Each path below is one point turned by a fixed rotation once a step. After each direction that follows a path, write how fast that rotation turns it, in deg/step (0 if it stays still).
Each turn is a multiple of 5 degrees from 10 to 175, or 0.
Each row of a path follows its step; steps can be skipped.

step 1: [-19   4   0   4  -3  16  11  -7 -13  13   5  -6   0  -3  -3 -14 -12   2
  -9  11  -1 -21 -15   8  16   2  26   7 -12   8  13  -6 -10  13  -1  10
 -11  -5   0   0  -4   2   0  22  23 -23   4  -4 -11   2   3 -11  10]
step 2: [ -9 -12  19  16  -2   2   8   2 -12 -35  12  -6  -3 -10 -12  21  18  10
 -11  10   7 -14  18  -4  -6   0   3   5  18 -16  -2 -15   8   9  -5  10
   5   0  -4   7   8 -10   5  11   4   2  -1  -6   0  -4  14  -2  -2]
step 3: [ -5   6  -4  14   1   4  23  -4   7  -5  -9  -8   9  16   3   9  17 -17
 -16 -16 -11 -21  -3  17 -19   3  -2 -16   1   9  15   4   2  -3   0   1
  -1  -9 -16  -2   7   4 -17  -2  -9   3  21  -1   5   5 -16  -6  17]
step 6: [-19  -6   1  -6  -4  -7  20  -4   7   2  -4   0  12   3   4   0  -4 -11
   6  -4 -13 -19  13  -2  -2   5  -6  -4   2  -2   5  12  27 -13  -9  -3
   6  24   3   5  -2  -2  26  -8   0   8  21  -5  11  -5  24 -16   8]
step 7: [ -9 -19   3   0   5  12  -8   0  18  -3  15  -7   9  12 -20 -13   2 -12
  -2 -16  -5 -14   7   9  12  15 -12   3  -7  -7   7  -1 -11 -16  -7  -4
 -27  -8   2 -11  -6 -13  -8  -9   6 -20  -4  18   7  -8  -1   0 -12]
step 9: [ -6   1   0   9   4  23   8   0  -6  19  -1   3  -9   1  -5 -14 -14 -12
 -12   7  10 -11   1  12  -8 -11  21   1   4 -21  12   8   2  -7 -28  -8
   3   5 -13  10  -6   6  13  -4  -1  -4   6  17 -24 -10   2  -9  11]
step 10: [-14  -6  13 -10  10  11 -10 -14  -5 -13  16   5  12  -4 -13  15  -2 -28
   5   1  -2 -11  18   4  13  -4  13  -1  13   1  -2 -18 -25  -2  10  15
   9   3   0  13   8 -13   3 -11 -11  -4   6  -2   2   1  14   6   3]
step 14: [ -5   1  -2   7   8   8   3   0   1 -11   8   2  14   4   1   8   1  -3
   2   5  10 -20  -2  13  11  -1   0  16 -12   0 -10  19  10 -12   9  -3
   5  -8  11   9   0  -1   8   7  13   4   2 -29  24   9   9 -24  29]
step 16: [ -6  -6   1  26   7 -15   5 -22  10  -1  -2  -4  -3   7 -11  -4  12 -14
   2   9  12  -4  -8 -15   1  19  -3 -12  -6   3  20 -13 -11   4   2  15
  -7   6   7  15   7  17   0  -2  14 -15   1  -7 -11  18  -7   2  20]
Speeds:
[ 0 -5  5  3  3 -2 -3 -1  1 -5  0 -2  0 -1 -4 -3  0 -2  2 -2 -5  9  5  1
 -7 -2 -1 -1 -2 -1 -1 -7 -3  5  1  1  0 -3  0  1  3  2  1 -1  0  2  0 -2
  1  4 -1 -3 -2]
135
[-4  4  1  3  0 -2  3 -3  2  3 -5  6 -1 -1 -2  4  1 -3  3  2 -2 -3  1  1
 -1  3 -3 -2 -1 -3 -2  4 -9  4 -2  0 -4  5 -2 -2  5  0  0 -7 -3  1 -1  0
  1 -2 -1 -2  0]
110
[ 3  1  6 -7 -1 -3  4  5  5  2 -3 -4  0 -3  7 -1  0 -1  4  1  1  0  2  1
  0 -1  1  0 -1 -3  3 -2  0  5 -1  3  4  3  0 -1  2 -8  0  2  0 -5  1 -2
 -1 -3  1 -1  1]
160
[ 1 -4  0  0  0 -4 -3  2  0  0  3 -4  4  5  5 -2  1 -3  2  1  1 -5 -5  2
  0  1 -3  1 -4  4 -1  2 -1  3 -3 -3 -3 -6 -3  0 -2 -1 -6 -3 -7  1 -1 -2
  4  2  1  3 -4]
95
[ -1   0  -1  -2   3   0   0  -1   2   2   0  -2   1   0   1  -2   0   1
   4   1   2  -2   1   3   4  -1   3   0   0   4   0 -10  -6  -6  -1   2
  -8   3  -2  -3   4   5   1   0   4   0   4  -1   0   1   2   6  -2]
120
[-4 -5  4  1 -4  1  3 -1  5  1  2  0 -1  4  2  1 -2 -2  2 -5 -4  1  6 -3
 -1  0  4  0 -2 -1 -3  3  3 -5 -3 -1  2  4  2 -4 -3  3 -4 -1 -3 -1  1  7
 -2 -1  1  3 -4]
25
